In the rows, 128 means zero.
Rotation paths and how fast each direction turns (degrees each step)
Each turn is a multiple of 5 degrees from 10 to 175, or 0.
Each row of a path follows its step; steps can be skipped.
Rotation 1:
step 4: [114 129 123 116 133 126 135 140 130 144 113 119 121 129 121 128 138 137
 111 118 133 134 122 146 122 136 122 125 136 130 131 136 123 125 130 136
 127 132 133 132 134 129 143 125 137 127 134 131 137 145 129 131 124 134
 122 125 141 118 120 112 117 120 128 132 133 121 145 131]
step 12: [127 133 145 123 130 112 123 129 145 137 142 112 131 128 128 126 122 143
 127 124 132 149 127 145 121 120 126 142 130 128 133 130 133 130 130 119
 121 140 130 133 121 123 118 135 126 121 125 125 122 135 136 128 117 134
 120 117 136 130 122 129 120 135 116 121 135 125 128 141]
step 14: [118 126 138 122 116 123 118 127 134 118 116 116 120 126 131 127 132 138
 122 121 114 125 125 138 141 140 122 125 123 122 141 136 135 125 130 134
 133 133 138 141 105 129 135 126 115 124 143 132 129 134 120 126 133 134
 128 130 120 120 135 114 127 128 119 115 132 129 127 142]
step 25: [120 134 132 121 132 120 134 137 136 130 126 138 133 128 120 145 133 137
 114 127 124 137 132 140 137 132 122 139 120 116 129 128 121 125 128 130
 118 139 125 126 117 139 140 119 126 124 134 135 119 128 122 128 122 149
 123 137 134 121 131 122 131 122 107 138 123 118 144 130]
step 28: [133 128 139 128 136 117 126 139 136 121 124 126 127 136 132 126 136 121
 138 131 125 134 128 131 130 121 137 131 116 123 119 119 133 133 132 119
 137 133 124 120 116 131 146 137 122 129 128 132 136 132 137 125 128 144
 122 128 140 103 128 112 143 140 109 126 126 118 131 135]
step 32: [133 129 141 122 126 122 117 117 140 119 134 124 135 116 142 132 117 142
 138 130 133 124 130 138 137 125 114 138 122 124 131 141 127 127 135 125
 137 140 124 124 120 128 138 129 120 127 137 143 121 136 119 135 124 126
 130 133 130 126 130 129 124 114 106 123 125 116 123 140]
step 33: [142 139 134 132 123 125 129 148 135 129 135 112 123 134 113 125 129 143
 120 122 133 137 118 142 129 132 122 134 131 139 131 131 120 123 135 116
 126 117 151 135 122 139 124 140 140 123 135 126 126 136 124 127 119 131
 125 124 129 117 119 118 137 131 123 130 128 123 129 120]
step 40: [139 131 133 110 129 132 140 128 127 130 118 118 131 137 117 119 138 126
 132 129 112 119 118 133 129 134 115 134 130 132 131 128 130 130 123 110
 137 132 134 134 131 144 151 127 135 128 140 140 135 130 119 132 122 134
 128 125 133 115 128 121 138 119 121 119 117 125 125 130]
step 41: [125 128 122 132 111 128 132 116 139 132 137 120 140 126 128 132 120 138
 135 124 135 140 101 139 133 124 118 123 122 124 125 129 135 128 140 141
 125 136 132 132 107 132 133 123 116 127 138 114 138 133 130 120 128 129
 123 123 135 117 128 121 127 135 117 125 130 118 131 137]
[127 126 128 122 126 129 130 129 128 131 126 128 126 128 128 128 132 129
 127 128 126 128 124 128 128 129 127 125 127 126 128 125 130 127 127 129
 126 128 130 128 126 128 126 127 128 131 130 130 126 128 131 129 130 128
 131 128 129 125 134 130 128 126 128 129 127 132 131 127]  70
[129 126 126 130 126 126 124 125 133 127 125 128 128 126 127 127 129 128
 129 129 126 131 129 127 126 131 127 128 129 126 127 128 126 128 129 129
 128 130 127 125 124 129 131 128 130 130 126 129 132 126 124 127 129 124
 130 129 128 126 130 128 126 127 131 127 127 127 130 127]  120
[131 128 129 130 129 124 131 126 125 128 128 130 127 128 129 124 127 131
 128 128 126 126 128 128 128 128 127 129 128 126 125 129 124 133 127 129
 126 128 129 128 130 129 126 125 126 127 129 126 129 125 125 133 128 127
 128 131 130 126 127 129 130 129 126 126 128 129 131 124]  175
[128 130 127 129 129 128 130 129 130 129 129 129 129 128 130 130 127 129
 127 130 129 128 125 128 127 126 128 128 132 127 124 124 127 127 126 126
 128 129 129 128 124 129 128 129 130 127 124 120 125 126 128 126 126 128
 129 130 129 125 130 124 132 131 129 130 127 126 127 128]  140
[124 129 128 129 130 127 131 126 127 132 128 129 129 124 130 130 130 128
 127 132 130 129 130 128 126 128 129 134 127 125 129 127 126 132 128 127
 129 131 130 128 129 127 129 131 128 125 128 130 128 131 130 127 128 125
 129 130 126 130 126 128 126 125 129 132 130 130 130 128]  55
